Which row each row swaps with, under one turn or mirror
Pume: [ 0.3  7.7 20.3  9.7 17.5 -6.7 15.0  6.5  4.3 -5.7 13.0 -7.5 13.2 -8.1
 15.2  2.8]
Mepo: [ -9.3  -2.5  -1.4 -32.2  27.3  -9.7  18.0  13.4  -5.5 -11.4  -8.1  -0.2
  -1.1  -3.5  -9.6  16.4]
Kib: [-20.0 -12.2 -14.1  -9.4  27.3 -13.6   7.4   9.0 -10.1  -2.5 -12.8   7.4
  14.3   6.5 -23.6   7.2]
Budi: [ -6.8  -4.3 -11.4   5.8  30.7 -18.2   7.7  24.5  -4.8  18.7 -16.9  -1.4
  -0.1   3.7  -9.6  -7.6]
rav: [  4.5   6.4 -17.0 -16.0  22.9   4.2   2.8  18.7  -1.8   3.5   3.4  -1.1
   9.1  12.8  18.3  23.0]
Nuse: [ -8.5  22.0  -4.4   9.3  10.1  -4.2  22.9   1.3 -15.8  25.5 -17.5  -1.2
   5.7  15.6  -5.9  24.0]
kudok: [ -6.6 -11.8  -3.1  -4.5  -6.0  -1.7 -17.9   2.4 -19.2   9.1  -5.7 -26.5
   8.4  -2.0 -14.9   9.8]
ziti: [-18.1   7.7  11.0  -4.6   3.7 -31.0  18.8  -6.5   0.0  11.9  -8.8 -19.9
   3.8  -6.3 -20.7  -4.4]
Fip: [-11.6   0.0   9.1   2.3  -8.5  -2.9   1.5   4.1 -19.4 -26.8  -0.5  -9.8
  15.1   4.1   1.6  12.9]
bigis: [ -0.8  -6.2  22.5  -6.0   3.6 -11.2   2.8 -17.4  -1.8   2.5 -24.3 -11.3
  11.8  -1.8 -11.4  -9.0]
Bez: [-19.1  11.0 -22.0 -17.9   6.2 -20.3   4.0   7.2  13.3   6.6 -11.9  -4.1
 -14.7 -10.7  11.6  23.4]
Lak: [-10.4   8.6   2.5  -3.7   0.6 -14.0 -18.1   0.0 -22.0  20.6   6.4 -11.9
  17.6   1.4   5.3  -6.6]
taba: [ -3.6  -2.6 -11.8  -2.7  -5.4   3.5  -7.6  -0.8  -1.3  18.0  18.9   6.3
  24.3   0.1  -2.3  22.0]
lomi: [ -8.5  15.1  15.5 -18.5   0.5  -8.7  24.3   3.9  -0.2   8.2   1.9 -28.8
   2.2  16.2   5.8   7.9]
baru: [  1.9   2.2  19.8   3.3 -20.0  -4.9  16.9   5.0   9.1   4.6  -2.1  13.9
   3.8   1.7   7.6  18.1]
mipiz: [  2.0  12.1 -12.1   3.0  -2.5  -0.7  -8.0   0.1  16.6  16.8 -27.0  -4.5
  26.0  -9.1   0.9   7.7]
Dipu: [ -7.1 -14.3  -4.1  -6.6  20.8 -28.2  -1.5   3.5  -7.5   2.2 -24.8  -3.2
 -14.9 -10.9  -3.4  -2.5]
malur: [  1.7 -11.5 -35.4 -14.3  -2.7 -11.3  11.1   1.3 -20.2   8.0 -15.3  -6.3
   1.6  -1.3  -6.0   9.5]
kobub: [  2.3  16.2 -21.0 -11.5  12.1  -3.6   7.1  -3.2  18.1   1.5  -4.9  13.2
  14.8  -5.3  -9.3  28.4]
Begut: [-26.6  -0.3  -8.9 -10.3   4.8   2.7   2.4 -15.2  18.4  -6.8  -8.3  -9.7
   9.4   0.6  21.3   9.1]
zisef: [-24.7   4.1 -23.9  -9.5  -8.1  -4.2  -3.7  10.5 -13.5  10.6 -30.5  -5.1
   5.1  15.5   0.7   9.7]
Vis: [-29.1   6.6  -6.0  -9.2   0.1  -7.9  11.7 -10.9  13.8  11.3   5.8   5.0
  11.8   9.3   3.4 -12.3]
Dafe: [-18.8  -4.7  15.8  -6.5  -6.0 -14.3   0.6   1.0 -36.0   3.7  -3.3   3.0
  12.2  -1.1  -2.7   6.4]
tes: [ 12.0   0.0  -4.9  -5.9 -10.9 -32.6  17.5   7.1  11.7  27.7  -7.3  -2.4
   0.9   0.9   4.8   7.8]
sal: [  9.2  11.7   3.6  -4.4  26.8 -10.7   7.8   6.7  25.9  -3.1 -11.4  -1.0
   1.4 -16.7  -3.0  14.3]
lufif: [  0.7  -0.5  12.3   7.8  22.7 -15.8  13.4   4.6   6.4  12.6 -15.8  24.9
   0.7  -2.9   3.6  11.3]
Zonim: [ -3.2   1.0  -4.5  -5.8  40.9 -13.2  -6.0  -1.7  -1.7   6.7 -10.1  -8.6
   3.9  10.9  -4.8 -12.2]
mel: [ -0.6  -3.5  -8.4   1.3  25.7 -14.4 -18.0   1.9   8.6  -9.7  -3.8  17.7
  12.3 -10.4  -3.3   2.9]
sata: [ -2.8   2.1   3.3   2.0  10.4  -9.6  32.2  -0.7  -2.9  13.7  -7.5 -21.9
  -5.1   7.3   3.6  35.9]
gesuf: [ 11.3  -9.8  12.8  -2.4  -0.5  -2.9   2.8  21.7 -18.9  18.6   8.0   2.8
   4.0  -5.5  -4.2  22.0]
vuges: [-18.5  21.0 -25.1   0.1  13.3  -1.0  15.6   4.8   3.9 -12.1 -17.8 -15.5
   6.9   3.8  14.2   5.7]
Godur: [ -4.8  -2.7  -3.8   3.2   0.8   0.7   2.5  11.9 -31.8  17.3   6.8 -17.2
   0.7  -1.6  10.1  -4.2]
geg: [  9.8   2.4  -4.6  -3.4 -19.1   1.0  -3.2  14.3   1.0   2.4   6.8  -5.4
   3.6   3.9  17.9  23.2]
dagur: [-12.9   8.2  17.5  11.3  -8.8  -6.8  -0.1   5.9  15.5   4.8  -8.2 -26.9
   3.4   5.2  -6.4  23.8]

Pume pairs with rav
Kib pairs with Dafe
mipiz pairs with tes
Zonim pairs with Godur
lomi pairs with vuges
Bez pairs with dagur
kudok pairs with Dipu

